rotation ticks, each row followed by its count of ticks
The counts run from 0 to 42.
15  16  -3  -13  16  16  11  8  -19  2  0  10  -1  -8  25  -11  -18 : 28
13  25  -5  -17  12  0  6  1  -12  12  -7  19  -9  0  24  -4  -2 : 26
-4  27  -3  -18  -3  -11  14  1  -33  -9  -1  -3  11  -7  22  -2  3 : 42
3  27  -1  -11  13  -16  11  13  -15  -6  -12  0  17  -15  18  2  12 : 13
5  3  -15  -21  29  12  0  19  -4  11  2  3  -6  -7  19  -1  -12 : 17
6  12  3  -13  15  10  11  9  -22  -7  8  -1  8  -14  22  -4  -20 : 29
16  9  -3  -20  24  -1  1  13  -3  4  -14  6  9  -8  27  2  2 : 15
13  12  -16  -29  9  11  4  -1  -15  25  15  20  -5  -10  7  -1  -13 : 7
1  27  -18  -13  -10  -15  -9  5  -23  8  -2  7  10  -15  11  13  7 : 23
6  3  -18  -22  18  9  -7  4  -12  13  14  6  -3  -8  27  2  -21 : 18
9  19  -5  -30  7  -11  -9  1  -13  9  -16  12  -1  -5  20  1  12 : 25
-11  10  -10  -16  12  -13  4  20  -13  -1  1  -6  18  -21  19  6  8 : 2
-1  16  -18  -30  18  9  -5  10  -6  25  -1  15  -8  -6  16  -1  -3 : 6
-4  20  -17  -28  -14  -11  -1  -1  -21  -6  3  2  16  -17  7  5  3 : 22
-11  9  -12  -20  7  -10  5  2  -24  -10  1  -14  16  -18  22  5  -9 : 32
-16  13  -20  -32  9  -10  -18  1  -13  -2  -13  1  9  -9  19  7  7 : 34
3  18  -12  -30  8  11  -6  -9  -19  10  3  9  -9  -2  12  -17  -15 : 38
0  27  3  -16  -2  -9  15  7  -25  -5  0  8  18  -17  10  3  -6 : 11
3  8  -10  -9  14  4  8  4  -29  -10  9  -10  11  -12  25  4  -22 : 30
-1  19  -13  -27  9  -8  -18  10  -7  5  -12  5  -3  -2  23  -2  1 : 35
17  22  0  -18  15  9  10  2  -14  2  -6  9  -5  -6  19  -6  -4 : 27
0  21  0  -15  0  1  10  -3  -33  -9  4  -5  18  -10  23  -4  -11 : 41
4  30  -8  -20  0  7  0  -8  -32  10  9  8  -5  -6  18  -14  -21 : 39
-8  8  -20  -17  4  7  4  6  -20  10  20  -4  -3  -18  15  5  -28 : 19
13  18  -12  -16  -1  7  11  1  -21  18  8  13  -3  -21  7  1  -13 : 8
-12  12  -13  -24  15  -8  4  16  -9  2  -5  4  15  -19  22  11  9 : 3
-6  13  1  -8  8  -4  26  12  -23  -2  9  -5  19  -15  15  8  -11 : 0
11  26  -11  -14  1  8  15  1  -27  11  10  5  3  -15  8  -3  -13 : 9
-2  15  -21  -23  3  0  4  -2  -26  -2  17  -3  12  -21  11  12  -21 : 20
-2  15  -11  -24  8  5  -4  -4  -11  16  -3  15  -12  1  17  -4  -8 : 37
-8  11  -24  -28  12  -14  -4  12  1  11  -7  2  6  -16  14  12  9 : 4
0  23  3  -13  -5  5  8  -3  -23  4  11  -2  0  -11  16  -13  -16 : 40
5  24  -9  -11  -6  -4  23  2  -28  10  13  3  13  -19  7  -3  -15 : 10
-11  19  -13  -21  -5  -10  3  -1  -28  1  14  -5  10  -21  8  7  -12 : 21
1  15  -23  -33  12  -3  -7  9  -6  17  1  5  -5  -13  10  5  8 : 5
1  14  -16  -29  11  -2  -14  3  -6  11  -7  13  0  -6  21  0  -3 : 36
-12  9  -4  -17  9  -1  15  19  -18  -5  2  -15  23  -27  17  3  -3 : 1
13  9  -10  -25  28  3  -3  13  -3  7  -9  10  0  -11  31  12  -6 : 16
11  21  -7  -24  19  -15  3  17  -18  1  -14  7  8  -13  17  4  12 : 14
-11  15  -13  -20  7  -13  -6  2  -13  -10  -3  -6  11  -8  23  3  -1 : 33
4  24  -7  -15  -5  -19  14  10  -19  -11  -8  -2  17  -16  14  2  8 : 12
